The same turns and mirrors carry the whole set onto itself, and each row onto the other rows of its family. Which rows share a family with each named row? Give them in list order.
These 30 rows form 5 families of 6 rows each.
lem: [ 1.47  0.46 -4.24 -0.18 -2.81 -0.12 -1.68  0.19 -0.99  0.55]
Vebe: [-1.50  0.92 -0.38 -0.83 -2.00 -0.26 -0.64  0.07  2.48  2.22]
dekeg: [-0.69  0.88  0.12  1.51 -1.10 -0.11  0.60  1.27  2.02  2.55]
lasu: [ 1.29  0.02 -1.75  2.84 -1.08  0.70  1.19  1.33  0.12  1.31]
fug: [ 1.96  0.37 -3.72  2.18 -2.26 -1.35  0.13  1.88 -0.82  1.88]
lano: [-1.02 -0.04 -1.20 -0.90 -1.91  0.93 -0.10 -1.14  1.95  0.97]
Milik: [-0.67  1.30 -2.34 -1.91 -2.88 -0.96 -2.26 -0.13  1.17  1.83]
Pere: [ 2.20  0.39 -3.60  2.02 -1.99  0.00 -0.29  1.36 -1.21  0.91]
Reb: [ 1.90  0.28 -3.53 -0.12 -2.03 -1.14 -2.25  1.94 -0.60 -0.05]
tunev: [-0.49  0.92 -2.15 -1.99 -2.14 -1.92 -1.82 -0.64  1.16  0.77]
valed: [ 0.97  0.04 -1.74  2.90 -1.41 -0.56  1.58  1.67  0.69  2.35]
leli: [-0.69 -0.27 -0.66  1.24 -1.46 -0.24  1.57  0.32  2.32  2.30]
Bof: [-0.33 -0.26 -0.54  1.40 -1.12  1.18  1.28  0.11  1.74  1.33]
Mevov: [ 0.95  1.05 -1.27  2.85 -1.19 -0.66  0.37  2.48  0.38  2.47]
lota: [ 1.01 -0.20 -0.57  2.24 -0.29 -0.19  0.55  2.51  1.19  0.72]
Mas: [ 1.77  1.40 -3.16  1.84 -2.13 -1.33 -1.25  2.42 -0.92  2.11]
Lusez: [-1.21 -0.09 -1.42 -1.13 -2.32 -0.37  0.12 -0.88  2.52  1.93]
febo: [ 0.99  1.54 -3.63 -0.55 -2.98 -1.45 -2.61  1.10 -0.52  1.76]
kidif: [-0.32  0.43  0.15  1.51 -0.30 -1.14  1.16  0.73  1.89  1.57]
bisid: [ 0.50  0.15 -2.74 -2.02 -2.27 -0.85 -2.62  0.62  0.65 -0.19]
Kivu: [ 1.13  1.20 -3.57 -0.76 -2.27 -2.54 -2.04  0.56 -0.51  0.64]
pepa: [ 2.20  0.07 -2.45  1.91 -1.02 -0.79 -0.69  2.91 -0.38  0.38]
Nedu: [-0.44 -0.47  0.18  0.27 -0.53  0.14  0.21  1.17  2.45  0.60]
Lig: [-1.19  0.61 -0.29 -0.89 -1.17 -1.31 -0.09 -0.46  2.41  1.18]
pugi: [-0.75 -0.18 -0.91 -1.80 -1.53 -0.23 -1.39  0.25  2.20  0.19]
dul: [ 2.02  1.10 -3.11  1.63 -1.45 -2.35 -0.89  1.85 -1.03  1.04]
Kal: [-0.20  0.33 -3.42 -1.85 -3.25 -1.08 -1.42 -0.72  0.93  1.46]
Lidoz: [ 1.42  0.55 -4.57 -0.21 -3.17 -1.55 -1.40  0.62 -0.66  1.52]
lolog: [ 1.31  0.73 -1.29  2.78 -0.50 -1.74  0.83  2.07  0.29  1.47]
maz: [-0.07  0.23 -3.05 -1.71 -2.69  0.33 -1.61 -1.02  0.62  0.57]

Which other rows belong to the same family as Vebe? dekeg, Milik, Mevov, Mas, febo
Which other rows belong to the same family as Kivu? tunev, kidif, Lig, dul, lolog
Which other rows belong to the same family as lano? lem, lasu, Pere, Bof, maz
Which other rows belong to the same family as Lidoz? fug, valed, leli, Lusez, Kal

